rotation ticks, each row followed by its count of ticks:
The counts run from 0 to 235.
[149 107 126 163 164 113 160  75 130 114 115 174 137 110 155 119 136 138
  78 147 168 118 136  91 139  85  99  84 154 108 154 134 125 110 142 143
 111 140 131  95 131 160 140 134 159 105 123 180 108 114  75  81 135 101
 140 160 122 134  86  81 101  82 125 143  94 146]	101
[135 178 108 141 106 131 161 181 108 122 139 117 139 112 121 157 120 144
 190 135 102 146 140 107 120 167 155  82 109 150 130 127  90 117 140 174
 112 148 158 155 124 135 121 146 110 169  79  83 157 162 153 108 109 141
 144 137 153 125  71 128 141 100 108 110 186 114]	202
[ 82  60 103  93 109  94 200 125 139 139 180 152  97 160 153 107 128 122
 130 105 171 128 107 138 141 106 117 132 115 107 106 123 154 141 141 130
 105 105 133 105 154 120 125  85  99 130  93 135 108  67 138 140 116 159
 128 111 177 160  84 143 112 138 126 135 119 136]	151
[163 120 136  97 135 122 109 126 127 139 166 140 124  68 138 146 167 116
 122 132  91 142 141 173 132 114 118 170 149 130 136 147 131 156  84 146
 161 179 141 156 150  99 114 116 135  89 141 111  82 160 185 129 120 112
 105 147  82 118 168 133  89 181 192  93  85 118]	0
[ 94 100 169 162 129 123 136 139 136 152  97 103 142 110 127 113 160 160
 109 131 116 126  77 166 176 122  99 132 168  85 106 114 142 150 111 102
 140  93 160 128 114 131 139  98 100  90 164 149  77 119 119  84 141 105
 115 145 127 166 138  99  77 116  89 153  93 145]	181
[158 185 118 117 102 117 140 129 142 107 151 111 177 102 151 137 149 120
 121 126  90  68 151 115 146 155 136 140  75 117 146 132 137 167 119 125
 157 149 132  98 132 113 111 177 134 100 153  87 122 195 154 104 127  74
 154 192 129  98 147 103 123 127 139 102 122 115]	127
[119  79  73  85 104 126 143 130 124 134 184 124  94 149 142 119 111 154
 116 110 126 120 103 119 119 106 130 168 100 109 120 122 162 141 128 131
 112  99 112 102 159 138 102  82  95 117 100 131 133  82 117 183 155 165
 151  65 163 167  93 155 148 137  89 130 153 129]	148
[ 80 129 144  97 135  99 130 142 130  84  87 118 142 135  99 154 101  73
 142 132 116 113 138 126 104 127 112 148  80  72 112 134  63 110 118 106
 103 132 135 137 172 171  84 140 144 139  97 125  82 147 100 154 116 164
  85 118  99  71 160 159 119 160 139 130 147  97]	216
[108 173 152 174 107 140 133 143 133 109 134 121 108 177 135 144 134 133
 136 126 141  82 131 101  98 120 140  96 119 126 144 105 193 142 143  84
 133 125  99  73 147 144 113 136 137 130 130 116 196 138  63 124 124 102
 137 116 104 107 159 152 175 126  98 164 151  65]	36
[127 173 147 151  99 150 128 157 121  79 146 122  84 167 119 146 143 113
 127 152 163  94 147 103  97 142 174 101 107 143 149 105 144 108 146  78
 134 127 102 106 139 132 116 117 149 144 118 107 217 123  75 132 125 119
 126 117 122  93 147 173 172 145 135 162 130  92]	32
[129 188 151 171 128 167 104 135 144 138  90  90 122 112 133 109 146 195
 117 129  84 103  90 128 128 143 132 132 160  84 157 138 149 153 141 107
 143 117 139 121 115 164 114 140 111 103 164 140 136 151  69 103 143 129
 135 113 119 143 142 121 133  89  58 159 124 141]	179
[127 151 122 120 188 189  90 134 113 116 106 114 153 102 123 172 144 171
 109 117  83 100 148  87 153 164 164 142 148 150  97 146  95  68 107 143
 120 113 118 156 117 154 123  92 102 127 163  97 159 166  95  94 146 128
 132 125 156 161 130 105 129 109 149 144 151 178]	190
[131 167 120 107 133 139 110 109  91 107  95 110 111  98 112 129 100 105
 151 172  73 153 117 127 101 135 131 150  72 165 159 169  95 137 114 145
 149 163  83 140 118 146  88 151 137 129 103 125 134 130 100 140 139 197
  94  82  87  65 125 161 137 163 149 145 138 135]	81
[144  84 133 136 178 119  86 116 124 103 158 109 102 105 106 133 129  91
 108 135 137 140 130 105  81  95 116 188 101 120 106 144 108 115 112  90
 123 167  92 129 182 160 108 112 144 134 144 138  75  75 115 177 142 136
 110  96  79 105 149 158 119 170 137 137 134  91]	223
[123 121 118 116 157 172  81 174 137 155 139 112  97 146 121 142 113 177
 123 112  95 107 125 139 133 166 143 155 181  99  81 138  97 110 112 153
 100  68 159 156 131 163 135  98 109 158 160 102 119 143 156 145 134 157
 143  99 156 159 120 145 147 135 111 129 150 143]	58
[ 95 147 139 107 121 124 135 176 126  76 126 165  94 159 104 142 123 103
 131 154 167 111 149 122 107 138 171  95 107 125 130 100 107  75 150  94
  96 107 129 113 135 125  98 100 143 150 102 113 198 115  79 156 132 171
 119  83 123 106 153 182 171 147 188 164 128 122]	28
[133 158 129 132 142 117 128 118 116 127 115 125 109  96 118 130  96 127
 157 155 102 164 114 140  81 124 135 114 133 117 199 172 115 158 121 133
 131 145 113 116 122 167  83 166 119 113  92 125 135 135  81 117 120 189
  92  65  44  77 139 174 162 141 108 125 146 120]	85
[139 126  54 113 118 105 132 150 160 108 151 127 130  78 159 121 127 131
 144 114  98  67 146 128 101 118 147 140  60 107 144 153 132 105 149 137
 109 151 144 131 151 135  97 115 113 137 108 115 169 111 117 152 139 185
 155  90 167 182  68  93 147  89 126 125 136 144]	13
[135 134 128 170 149 108 146 144 144 104 129 124  94  73 124 111 127 129
 149 132 126 151 127 168  66 109 141 106 153  59 194 159 106 132 150 119
 100 170 132 140 157 180  87 158 137 133 104 120 122 135 123  98 116 176
 120  82  71  89 110 147 160 124  95 125 137  99]	89
[124  91 128 127 131 165 150 136 112 155 181 115 116 125 153 152 139 149
 132 143 127 145  97 133 131 166 140 147 151 167  87 144 145 163  94 168
 145 132 104 159 123 121 167 104  89 141 128 106 128 128 190 111 115  90
 149 178 176 170  83 131 103 138 123 130 145 136]	64
[138  94  87 119 141  94  94 158 153 122 140 145 129  90 158 156 145 136
 142  96 105  93 138 149  91  96 131 172 108 100 143 133 132 148 132 142
 109 147 159 125 162 135 107 101 102 133 113 116 125 130 127 162 158 187
 141  48 121 188 111 111 142  85 111 124 150 117]	9
[162 181 117  67 128 138  91 122 144 117 122 111 180 136 144 146 127 133
 125  97  51  73 159  94 135 126 123 167  55 113 119 130 136 154 110 127
 144 132 119  90 146 138  96 166 124 100 151 100 114 173 114 141 156 131
 133 155 100 105 166 116 135 143 139 116 142 117]	130
[190 148 153 125 158 162 115 109 129 187 129 115 139 143 149 104 107 186
  80 129 106 129 113 136 170 112 117 125 173 110 106 138 117 143 127 166
 116  99 121 119 100 154 147 126 155  86 200 116 126 166 114  96 125  86
 137 155 115 122 127 130 137 169 123 105 105 141]	52
[196  85  96 115 116 122 139 114 116 181 230 127  94 102 153  97 129 151
 112 123 137 159 121 152 126 111 121 151 103 124 131 129 114 157 135 163
 115 168  97 135 156 104 124  87 131 113 150 107 114  80 171 159 131 109
 132 125 139 152  97 124 122 188 158  98 112 104]	143
[151 116 101 188 162 127 169  77 123 100 134 135 121  79 143 101 142 129
 104 134 143  99 106 101  97  89 132  95 119  85 168 145 129 114 127 112
 116 168  92 141 140 167 113 145 145 106 129 139 121 118  68  83 122 118
 125 159 110 109  92  97 119  98  92 156  90 139]	97
[130 174 106 131 102 112 176 143  89 109 140 105 126 108 116 127 130 127
 170 155  89 158 120  86 134 151 150  83  63 142 145 154 123 140 134 175
 132 178 106 133 121 140 114 158 123 147  80 104 131 164 148  93 107 100
 131 192 157  92  82 144 123 134 121 114 152 137]	206
[137 126  97 165 162 148 125  84 139 100  92 158 141 123 141 111 117 147
  89 123 139  79 120  66 117 101 126 122 135  87 147 140 142 103 133 129
 113 130 118 100 121 177 112 136 162 120 121 162 132 125  38 115 137 144
 141 116 116 146  90  96 141  56  93 153 118 155]	100
[158 149 110 106 184 165  99 135  94 140 123 123 154 125 129 182 128 181
 117 133  98 129 142  73 140 157 153 124 153 164 107 138 113 114 104 188
 103 134 103 144 125 161 123 110 109 142 145 113 170 175  97 100 149 154
 151 114 111 164 120 136 155  96 118 119 182 160]	194
[ 76 103 139  83 102 112 124 120 110 103  94 105 141 111 144 114 117  75
 166 156  97 157 122 158 142 163 112 141  85 182  88 144  71 141 108 134
 135 143 119 162 122 108 119 129 105 164 102 129  97  98 164 145 141 184
  87 135 149  99 109 131  83 128 153 134 135 142]	76
[126  95 159 120 168  95 158  98 125 114 129 129 133 106 123 123 110  73
 132 135 155 141 135 149 114 108 106 104 105  87 126 154  61 133 119 122
 103 175 123 140 156 155  99 163 165 115 116 116  80 137 144 108 109 116
  77 165  83  67 126 137 108 181 165 117 104  83]	218
[ 97 125 145 102 125 125 103 116  91 123 119 107 112  94 121 136 116  88
 148 164  87 179 126 143 119 146 119 157  73 181 108 138  89 132 106 108
 154 141  90 141 118 113 118 126 112 137  96 136  99  97 127 158 145 174
  79  96 102  75 154 161  97 167 168 135 138 146]	80
[145 187 161 200 115 148 102 134 144 140 121  90  98  83 145 102 148 161
 113 139 104 122  91 162 123 127 134 109 158 110 173 140 171 147 160 114
 155 144 114 132  84 130 136 158 133  86 161 140 152 147 117  77 127  83
 128 137 116 116 129 106 127 140  90 161 102 122]	176
[166 105 136  66 127  91 125 104 128 160 143 134 184 123 154 132 134 120
 113 111 102 101 152 143 165 101  95 177 112 120 103 126 122 174 106 137
 150 129 130  86 146 109 133 125 114  96 152 115  54 138 158 122 139 108
 110 150  96 125 178 113  98 170 142  99 134 103]	132
[164  97 103 191 136 109 155 135 157 131 150 171  81 122 176  65 120 132
 100 122 187 155 101 136 100 100 113 102 156 102 116 131 148 103 152 138
 104 148 162 128 141 128 166 138 176 129 143 161 102 105 163 132 108 114
 150 160 148 137  66 101 116 102 110 120  96 104]	233
[104 128 112 117  96  95 201 145  89 127 157  94 142 109 102 138 140 127
 168 153 104 180 112 119 149 142 122 125  81 147 109 119 125 158 109 151
 142 147  94 139 117 111 122 125  96 136  85 117  86 129 162 132 122  92
 111 187 143  92 106 140  70 136 109 105 137 136]	207
[141  81  99  96 110  96 163 121 115 174 220 144  93 137 148 105 118 146
 119 120 148 140  88 134 130  90 109 143 104 126 121 124 150 161 133 155
 119 117  98 119 159 109 135  85  97 120 113 143 114  73 148 153 114 130
 145 116 163 163  94 148 125 159 104 107 127 124]	147
[130 169 128 104 118 145 132  85  93 112  96 122 127  93 146 117 103  85
 168 168 108 158 130 145 115 143 141 101  79 164 144 188  81 138 131 169
 138 174  99 164 113 124 110 169 147 125 120 106 128 147 142  95 125 169
  95 157 124  76 123 142 126 143 164 104 122 137]	78
[133  90 153 114 166 150  87 166 120 170 160 115 107 157 127 132 124 170
 110 125 121 152  96 165 174 143 128 156 189 116  75 114 111 118 121 149
  92  77 148 151 146 132 142  74  98 134 161 110  93 133 178 142 126 139
 116 130 149 164 133 136 113 154 118 128 132 136]	57
[ 86 147 144 137 139 140 102 169 163 127  72  99 143 117 120 127 147 179
 120 107  92  89 113 132 164 141 113 162 170  70 120 122 140 111 117  91
 129  69 157 119 116 162 119 102 112 102 151 131  95 134  85 114 152 143
 121 101 130 170 141 100 109  94  86 165 109 155]	182
[ 63 131  99 107 110 149 154 118 149  88 114 126 111 163 150 103  86  86
 124 122 157  70 124 108 110 143 158 130  75 125 106 143 126 100 142  95
 125 115  98 119 120 141  92 111 141 146  95 119 178  97 103 133 135 172
 122 108 191 118  92 152 139 114 166 148 135 147]	156
[135 209 124 137  94 125 152 178 160  93 129 129 153 137 150 135 144 127
 158 118 100  82 127 128 138 179 152 105 119  93 134 116 153 141 133 126
 141 132 167 109 142 119 119 184 134 135 117  86 134 202 159 126 115  97
 150 184 121 118 140 125 136 105 131 110 132  94]	123
